Each row is where one point has got to under a steady rotation. How many steps took it there?
The counts run from 0 to 195.
[ 78 159 159 153 104 177 112  79 132 122  95 127 115 113 168 103  87 149
 149 134 159 121 120 149 147 110 137 112  99 178 133 101 117] => 156
[120 160 187 143 139 143 151 135 138  92 139 106 107 130 132 135 108 110
 106 122 171 101 144 116 178  94 164 102 168 144  65 136 115] => 154
[146 119 196 151 117 122  76 114 160 117 156  80 122 113 102 152 127 119
 128 102 115  82 120 143 166 112 154  75 124 104  92 131 149] => 53
[102 127 128 116 103  95 131 151 182  95  94  93  84  73 137 128 183 137
 142 119 120 168 132 154 130 141 116 118 131 160 141 100 137] => 70
[120 134 161 171 136 101 119 162 136 116 142 143 165 111 152 122 117 171
 137  97 140 101 112 115 142 142 190 112 159 152 105 185 124] => 20
[161 149 110 132  72 135 137 173 153 139 112 133 113  79 147  94 150 156
 121  97 156 134 115 119 134 154 104 155 169  98 167  99  85] => 82
[121 106 111  82  56 119 117 170 169 115  84 117 173 121 144 146 139 158
 108 123 126 112  92 111 142 140 103 116 122 111 141 108 114] => 183
[118 111 121  98  84 129 122 101 131 143  75 150 147 130 154 147  68 150
 103 156 131 110 156 119 118  99  72  80 104 150 176 130 142] => 176
[146 135 141 119  94 138 132 145 138 116  75 120 186 197 149 116 127 153
 142 136 148 100  86 104 121 136 127 159 101 161 127 127 132] => 29
[142 131 108 109 118 156 164  91 175 171 123 125 132  82 122  77 121 150
 138 121 139 151 117 142 112 168  98 139 116 154 172 131  89] => 90
[143  95 100 109 107 127 162 115 108 167 133 156 140 168 117 118  90 156
 103 178  84 119 153  99 152 129  93 121 115 157 142 118 157] => 109
[162 146 154 144 163 136 142 155 168 135 174 120  90  77 134 107 120 108
 125 112 116 149 101 153 147 160 143 114 176 109  96 135 107] => 86
[ 83 115 180 136  95 168 148 105 168 118 120  79 152 130 147 105 125 134
 153 128 108 132  97 110 134 141 186 138 107 128 130  98 106] => 36
[107  97  80 111 118 143 127 147  96  88 116 161 136 192 155 158 176 134
 154 153 150 143 127 137 137 130 133 136  98 162 139 135 149] => 130
[111 140 127  93 107 103 192 108 154 113 127 114 122 129 119  94 143 135
 124 142  41 160 111 115 151 147 150 134 136 160 111  99 133] => 104
[159 161 147 151 123 123 127 142 137 141 124 111 141 145 161 143 106 132
 124 132 122 101 170  97 132 121 208 128 153 105  63 155 134] => 33
[ 89 146 156  78 108 104 149 120 173  80  99  78 126 134 114 161  96 132
 102 124  84 146 127 165 125 118 109 131 151 169  90  96 143] => 171
[129 109 161 119  87 141 143 117 154 124 100 108 122 203 132 160  74 147
 143 186 121  96 159 117 123 102 107 140  98 161 145 109 146] => 42
[116 108 142 124 118 146 132 139 108 120 128 185 124 172 146 116 110 147
 130 159 206 101 172 103 127 104 125 135 129 185 145 154  96] => 142
[155 149 129  98 165  95  50 109 151 120 151 147 100  93 107 124 135  93
 135 118 130 146  95 176  95 111 107 110 126 164 164 134 113] => 72
[127 144 103 104 143 180 119 125 117 150 155  80 176 160 149 139 105 126
 166 110 121 132 110 146  69 150 171 167 125  97 108 140  99] => 31
[135 138 179 215 132 151 120 123 118 160 114 163 157 151 188 130 114 156
 174 105 142 134 108 131 147 130 125 133 111 102 132 148 147] => 27
[129 167  97 129 114 155 126 107 160 161 106 171 117  75 162  79  81 151
 129 149 127 118 111 138 144 150 118 121 101 170 162 118 111] => 89
[118 108 146 114  57 150 125 136 125 100 101  70 127 150 131 134 133 141
 133 121 134 105 159  92 118 111 138 166 127  92 137  82 117] => 49
[ 87  99 104 136 169 157 132 142 123 144 128 115 161 148 138 152 132 145
 121 131 130 159  73 160 100 188 100 126  84 166 134 141 169] => 10
[165  95 163 132 134 106 123 166 147 111 150 136  96  90 111 127 118 141
 140 112 188  94 141 124 139 133  87  99 176 132 165 151  91] => 74
[167  83 163 159 113 120 149 188 155 177 123 142 141 126 114 152 118 159
 130 146 164 130 138 120 134 144  93  96 115  92 145 136 122] => 195
[132  99 126  99 154  74 133 102 107 129 136 136 140 145  97 133 182 141
 140 115 114 164 188 108  99 131 154 140 127 165 145 176 140] => 125
[135 134 156 152 120  74 113 166 178 133 100 152 117 103 169 158 104 138
  93 156 120 128 127 120 145 103 151  63 130 121 114 124 147] => 188
[155 144 106 151 140  83 124 115  78 131 148 152 154 177 135 128 169 107
 125 112  68 142 133 104 173 113 129 110 120  97  90 156 176] => 113
[137 121 144 118 128 100 182 136 137 105 127  88 144 138 146 178 150 107
 117  98 116 187 168 144 113 121  71 107 135  99 110 140 141] => 179
[129 130  68  83  77 138  92 154 130  72  98 123 108 152 131 159 165 129
 161 143 149 110 119 142 131 116  78 127  88 147 159 115 140] => 63
[137 126 119 109 174 107 143 158 114  93 135 110 182 157 144 137 154 108
 121  93 143 144 104 106 127 143 140 116 125 132 128 200 138] => 12
[125  50 112  93  65 124 130 151 120 117 131 132 169 150 117 101 176 173
  91 116  95 116 125  76 162 136 143 165 140 110 147 109 142] => 116
[128 147 113  83  83 134 122 141 140  80 104  56 103 159 126 133 132 114
 131 146 102 122 163 124 107  98 171 149 119 117 122  84 142] => 50
[136 101 179 135 136 142 119 131 120 131 151 163 147 136 106 110 120 150
 143 115 209  94 139 107 145 107 152 110 147 163 125 163  93] => 141
[126 150 110  98 108 125  76 115 134 114 139  64  93 159 125 171 117 128
 149 128  90 137 151 158 120 102 156 150 116 132 108  81 156] => 51
[106 104 148 130  98 141 182 115 169 147 116 107 135 116 128  70 146 142
 101 141  68 161 104 105 165 158 147 147 140 141 138  78 139] => 103
[ 47 112 115 159 127 158 111 135 128 121 124 133 121  79 143 111 151 176
  85 131 116 132  97 144 134 147 141 101 107 146 151 107 160] => 2
[135 132 115 144 137 100 130  79 104 157 197 161 142 119 122  93 112 155
 138 109  62 141 110 139 137 129 137 101 137 136 129 150 116] => 106
[134 110 149 143  79 169  76 120 109 133 133  92 131 136 147 107 120 132
 122 118 138  92 135  86 132  88 122 126 113  75 158  90 103] => 48
[159 125 145  86 135  96 117 114 126 101 101  73  93 119  82 155 155  97
 131 120 128 163 213 135 105 120 102 111 103 144 126 146 149] => 58
[117 150 145 123 190 120  57  93 130 145 158 164 125 141 121 126 139 127
 143  97 148 147 107 159 119 127 176 121 107 184  83 135 123] => 139
[140 117 180 176 108 159 142 117  89 147 152 115 124 136 134 143  69 155
 144 106 174  99 155 142 155 112  69 135 155 107 103 130 126] => 161
[101  94 111  98  96 153  92  92 122 113 131 104  83  91 140 132 117 140
 152 151 142 111 170 139 125 108 114 109  72 145 184 110 113] => 56
[121 131 113 170 101 169 143 119 126 182 119 141 113 102 176  83 100 161
  87 156  78 123 102 107 160 140 129 140 142 104 136  75 151] => 102
[146 151 135 134 125 139 140 105 120 110 139  49 149 157 123 176 166  92
 179  93 130 110 167 129 135 129 142 105  85 106  99 163 135] => 45
[116 103 137 110  96 137  83 115 143  80 118 138 107 116 131 141  89 132
 126 172 132  78 122 123 140  76 137  71  98 150 178 116 118] => 55
